129  107  106  109  123
103  127  100  136   98
-> 129, 98

124  140  133  119  150  131  123
119  135  122  112  120  112  127
117  137  120  117  119  110  126
-> 124, 126

152  142  119  117  147 -> 152, 147

126  131  131  117  103  108  132
125  118  122  118  127  125  117
127  118  124  119  112  114  121
-> 126, 121

113  155  143  134  125 -> 113, 125

151  124  127  131
149  134  105  155
-> 151, 155

149  122  115  106  142  129 -> 149, 129

124  153  140  136
141  115  133  126
-> 124, 126

129  121  135  104  104  124 -> 129, 124

126  121  121  139  143  105  114
127  123  129  136  138  135  141
-> 126, 141
---
Q:
[[119 128 120 118 129 133 144 112 135 129 134 116 112 130 138]
 [122 138 127 135 118 103 131 112 127 120 125 134 135 130 114]
 [115 123 127 138 128 130 118 139 113 124 125 127 132 133 116]
 [142 126 121 117 120 137 126 127 119 126 149 124 119 106 134]
 [141 131 136 118 129 136 141 119 129 132 142 136 108 120 112]
 [126 131 130 124 113 127 128 122 131 133 131 125 126 128 132]
 [138 138 119 122 127 129 134 136 131 133 129 131 131 124 118]
 [142 150 132 132 134 116 131 123 118 133 129 130 136 128 117]]
A: 142

Q:
[[124 116 128 117 117 125 116 147 126 133 119 124 116 131 132 152]
 [117 138 118 120 118 113 117 105 123 114 132 126 116 123 122 101]
 [126 118 124 117 108 124 117 114 124 111 120 116 113 146 151 110]
 [124 115 122 121 118 123 119 130 123 132 118 127 119 119 117 131]
 [119 121 123 113 102 115 111 115 123 112 124 116 107 147 150 111]
 [134 133 124 117 115 138 117 113 124 120 123 123 116 116 116 109]
 [118 141 118 132 140 121 131 120 126 124 132 137 132 111 109 117]
 [119 141 119 120 121 117 118 108 124 113 132 126 117 124 124 104]
 [119 117 126 115 106 118 113 132 125 121 122 117 110 147 151 131]
 [120 127 126 116 119 123 115 147 127 134 124 129 114 124 122 150]
 [116 126 124 124 129 120 123 147 127 139 125 135 123 117 114 150]
 [120 130 118 135 137 120 133 118 125 129 127 136 134 109 107 115]]
A: 120

Q:
[[130 126 125 131 130 132 128 125 129 130 125 128 130 130 132 128]
 [120 127 132 141 134 118 123 115 106 150 133 135 139 119 138 123]
 [136 123 120 135 133 139 126 121 131 133 119 127 135 133 140 126]
 [126 127 129 131 129 126 127 125 123 133 129 130 131 126 130 127]
 [137 121 117 137 135 142 125 119 131 134 118 128 137 134 143 126]
 [136 123 119 136 133 139 125 120 131 133 119 127 135 133 141 126]
 [122 128 131 138 132 121 125 118 112 143 131 133 136 121 135 125]]
A: 122

Q:
[[140 108 121 123 139 158 128 114 143 121]
 [122 123 125 126 119 158 128 126 137 126]
 [125 129 129 120 126 158 132 121 130 124]
 [132 127 117 131 137 158 130 132 116 123]
 [141 104 119 124 135 158 126 120 142 120]
 [147 144 134 121 111 158 146 117 140 124]]
A: 147

Q:
[[115 119 132 127 133 129]
 [128 129 129 128 130 127]
 [125 141 123 128 140 135]
 [140 114 140 138 121 127]
 [124 130 124 122 114 124]
 [145 115 140 142 145 130]
 [128 124 143 141 101 138]
 [133 129 126 128 135 126]]
A: 133
---
[[138 136 123 122 124 119 125]
 [124 122 131 154 126 142 115]
 [111 123 132 154 122 158 104]] -> 138

[[137 108 109 150]
 [139 143 149 108]
 [102 139 126 128]] -> 137

[[123 114 126 127 154 104]
 [134 135 129 119 124 132]
 [126 137 139 112 100 129]] -> 123

[[155 124 122 132 134 140 119]
 [150 119 120 131 129 120 122]
 [143 118 129 129 134 136 132]] -> 155

[[133 139 127 126 111 131 110]
 [141 144 137 131 132 121 124]
 [152 151 135 125 108 122 103]] -> 133

[[119 125 111 127 129 144 138]
 [129 142 138 129 126 129 146]
 [143 118 127 132 154 136 116]] -> 119
---
[[100, 124, 116, 125, 137, 147, 123], [147, 140, 135, 121, 122, 131, 119], [141, 145, 139, 116, 126, 127, 118]] 126
[[136, 119, 103, 136], [116, 118, 138, 137], [121, 128, 110, 118]] 128
[[141, 118, 134, 146], [112, 132, 130, 151], [121, 136, 145, 133]] 136
[[127, 123, 127, 128, 126, 130], [129, 128, 128, 99, 128, 129], [128, 127, 128, 130, 128, 128]] 130
[[147, 121, 117, 148], [109, 112, 150, 151], [109, 127, 142, 136]] 127
[[132, 119, 140, 135, 127, 133, 123], [130, 128, 126, 126, 129, 126, 127], [156, 140, 128, 112, 133, 123, 114]] 133
[[149, 116, 131, 131], [151, 120, 131, 131], [106, 134, 130, 130]] 134
[[121, 132, 134, 107, 128, 129], [127, 120, 149, 136, 124, 136], [121, 129, 140, 116, 126, 128]] 116
[[130, 112, 139, 112], [132, 119, 144, 122], [131, 104, 134, 110]] 104
---
[156 140 150 128 133 143 121] Answer: 121, 156

[121 155 153 146 119 151] Answer: 151, 121

[[143 126 113 125 112]
 [105 112 110 115 135]
 [126 153 125 117 130]] Answer: 112, 126

[111 109 119 128 138  98] Answer: 98, 111

[[128 124 129 128]
 [142 121 132 128]
 [151 120 141 142]] Answer: 128, 151

[[121 133 118 105 122 134 141]
 [143 119 111 128 139 125 113]
 [116 146 134 127 124 149 132]] Answer: 141, 116

[[114 128 138 130 109 147 135]
 [139 134 128 144 151 107 142]] Answer: 135, 139

[149 152 119 113] Answer: 113, 149

[137 131 119 104 128 109] Answer: 109, 137
---
154	143	106	103 >> 106

140	130	115	155	121	118
98	136	130	131	136	127
125	141	120	142	122	152
>> 142

122	134	126	144	156 >> 134

124	140	117	114	151	112 >> 124

140	142	123	120
156	109	144	107
>> 142

116	113	106	127	134 >> 116

111	157	148	142	151	142 >> 148
---
[[136 137 146 152]
 [140 140 141 152]] result: 136, 152

[129 106 138 111] result: 129, 111

[[137 116 131 110 133]
 [123 129 139 112 131]
 [122 155 123 115 123]] result: 137, 123

[126 134 103 114] result: 126, 114

[153 111 108 122] result: 153, 122

[[ 99 127 127 119]
 [154 105 110 142]
 [138 141 116 112]] result: 99, 112

[[137 127 138 135]
 [116 121 118 126]
 [106 128 105 119]] result: 137, 119

[[128 133 132 143 122 118 111]
 [123 130 116 123 135 140 105]
 [125 129 114 102 111 115 150]] result: 128, 150

[123 107 105 152 107] result: 123, 107
---
array([[137, 120, 125, 152],
       [150, 149, 128, 108],
       [110, 108, 131, 131]]) >> 131

array([122, 137, 119, 107, 101, 150, 117]) >> 117

array([ 99, 120, 114, 115, 111]) >> 111

array([120, 134, 133, 131, 152, 132]) >> 132

array([147, 131, 137, 127, 149]) >> 149

array([122, 106, 116, 122, 132, 130]) >> 130
---
[[149 133 123 121]
 [147 131 126 122]
 [139 121 116 133]] ⇒ 123

[[108 153 108 127 150 115]
 [108 110 148 151 152 146]
 [108 111 152 150 150 144]] ⇒ 150

[[104 105 103 116 118 133 115]
 [147 134 129 151 126 116 129]
 [156 108 121 117 120 118 120]] ⇒ 133

[[149 132 136 126 114 112]
 [119 146 132 135 132  99]
 [136 127 138 108 140 120]] ⇒ 114

[[131 136 117 116 118 122]
 [106 141 121 133 122 137]
 [133 131 144 143 139 132]] ⇒ 118

[[106 114 115 124 101 116]
 [126 134 128 129 124 132]
 [131 145 123 143 142 152]] ⇒ 101

[[133 103 123 140 135 140 129]
 [127 129 125 152 138 138 137]
 [142 144 132 116 124 116 139]] ⇒ 140

[[127 112 128 104 118 124 102]
 [122 134 118 143 129 133 135]
 [125 139 120 144 133 132 145]] ⇒ 124

[[122 149 114 109]
 [135 122 131 137]
 [120 143 119 113]] ⇒ 114

[[144 127 114 153 119 104]
 [154 115 122 142 131 129]
 [140 156 136 151 108 126]] ⇒ 119
---
[131 127 153 129 121 132] | 129
[115 155 122 158 143 141] | 158
[144 138 123 153 123 113] | 153
[141 142 150 136 117 137] | 136
[104 126 137 119 112 129] | 119
[126 125 112 125 105 123] | 125
[126 138 154 130 129 122] | 130
[106 109 112 118 125 132] | 118
